In the data rows, 128 means zero.
Some points, each followed by its number:
[141 112  26 127 136 136 115 144 100  89  63 104 138 168 139 117 137 118 161 101  85  66 183 117] 0
[ 99 122 114 173 120 150 134  86 119 134 104 130  77 160 171  84  99 151 185 211 141 106 146  89] 1
[151 115 135 128  89  95  76 169 125 133 110  71 110 107  83 161 220 178 118  82 128  66  89 150] 2
[160 108 127 117  94 106  88 171 127 141 115  76 105  95  76 155 212 175 124  80 137  64  89 140] 3
[115 112 108 127 122 120 143 140 159 133 105 177 151 161 138  85 127  92 143 101 122 102 144  96] 4
[197  58  93 110 164  80 165  37 100 151 122 149 120  71 160 132  71 115 149 143 150 120 130 147] 5
[121 160 159 147 112 116 146 138 175 110 112 103  94  84 130 129 165 101 164 160 115 140 123  79] 6
[107  87 122 149  73 132  56 128 102 182 110 120 156 137 188 132  93 123 119 102  57 146 135 148] 7
[105 125 128 120 123 146 176 228 154 153 151 174 134 169  88 103 105  98 141 115 169 123 116 135] 8
[144 106 105 131 146 176  56 143 122  94  84  94  76 156 164  89 111 142  88 179 115  62 160  87] 9
[114 121 129 131  95  78 181 131 111 163 135 105  80 162 133 138 147  61 167 119 174 131 199 147] 10
[203  86 102 130 166 154 121 127 111 153  65 107 165 112 179 129 101 130 108 185  98 150 146 167] 11
[101 197 181 142 123 120 102  96 172 110 147 149 132  70 138 174 120 152 150 119 141 134 125  87] 12
[111 122 120 131 132 152 173 217 158 154 144 180 119 158  91 100  83  89 148 119 162 127 119 136] 13
[108 122 109 167 117 150 142  81 120 138  93 135  75 159 163  89  90 163 181 200 140 109 146  95] 14
[172  77 132 137 152 177  98 127 206 150 119 199 174  87 130 106  98 121 127 100  88 134 115 192] 15
[174 191 134 117 134 100 180 106 119 212 175 173 156 141 190 146 105 171 141 150 159 169  88  98] 16
[ 65 127  85 136 114 171 120  96 103 128 151 151 123 171 138 100 127 160 172 162  90 157 127 125] 17
[138 120 148 144 145  99 189  57 144 111 107 136 119 109 125 142 126  83 178 115 147 143 183 142] 18
[ 99 142 139 114 149 142 102 139 136 120 191 136  64 113 125 129 111  98 115 144 164 115  80 109] 19
[118 123 127 109 169 158 100 136 134  52 123 112 158 112 101 126 117 103  82 125 128 124 151 140] 20
[124 127 124 117 158 161  98 120 123  67 123 119 147 118 116 128 108  84  97 133 119 129 162 142] 21
Which point above is nearest to each new point? Its number follows each.
[174 148 153 135 115 118 140 132 137 208 143 113 100 145 115 168 209  92 128 136 151 165 150 204] 10
[ 73 110 155 177  94 108 128 148 106 155 108 117  73 147 112 141 112  63 161 116 169 105 143 131] 10
[ 50  96 187 153  89  97 106 149 150 146 113 112 105  88 162 126 134  95 162 185 140 103  90  71] 6
[183 195 123 108 148  94 169 110 123 206 172 171 160 136 183 152 115 157 120 145 159 180  92 100] 16
[132  62 151 112 158 150  99 114 173 132 157 129  90 133 124  81 151  92 107 167 154  98 104 148] 19
[199  92 101 132 156 159 118 126 119 149  81 111 173 119 172 133 101 119 107 175 100 148 148 170] 11
[205  96 107 135 165 146 117 136 107 151  79 104 174 111 161 134 102 137  98 163  99 150 153 159] 11
[ 72 132 103 127 108 155 115  98 114 134 153 157 123 180 152  89 135 150 160 174  97 146 127 126] 17
[198 191 124 109 156  87 164 113 120 213 181 164 140 136 194 146 112 163 131 154 152 174  88  95] 16
[201  83 103 138 163 147 118 126 104 139  88 110 181 108 166 130 109 127 108 176 107 154 141 160] 11
[104 104 104  84 153 123 150 102 129 102 162 155 128 182 105  84 131 116 121 127 164  94 127 112] 4
[124 132  99 139 137 142 189 141 100 146  98 120 152 106  91 167 138  98 177 135 112 177 104 189] 18
[185 195 121 106 146  97 170 102 110 201 163 164 154 145 198 155 108 148 123 144 148 182  93 102] 16
[ 77 128  87 116 104 160 121  90 106 124 150 146 124 174 140  99 143 160 166 164  85 150 123 127] 17
[101 208 172 136 113 108 110 109 175 108 155 148 135  81 130 186 128 140 148 117 151 138 119  92] 12
[102 207 178 128 108 115 110 108 178 101 148 154 126  70 136 185 124 139 145 112 147 142 128  92] 12
[176 186 123 124 151 107 169 102 117 216 165 169 161 124 195 141 106 167 135 151 142 175  98  95] 16
[189  93 110 127 151 148 116 127 113 134  76 104 176 113 174 133 111 127  96 162 106 143 149 157] 11
[202  86  99 132 157 146 122 136 105 138  86 109 177 111 170 119 103 126 109 177  87 151 151 149] 11
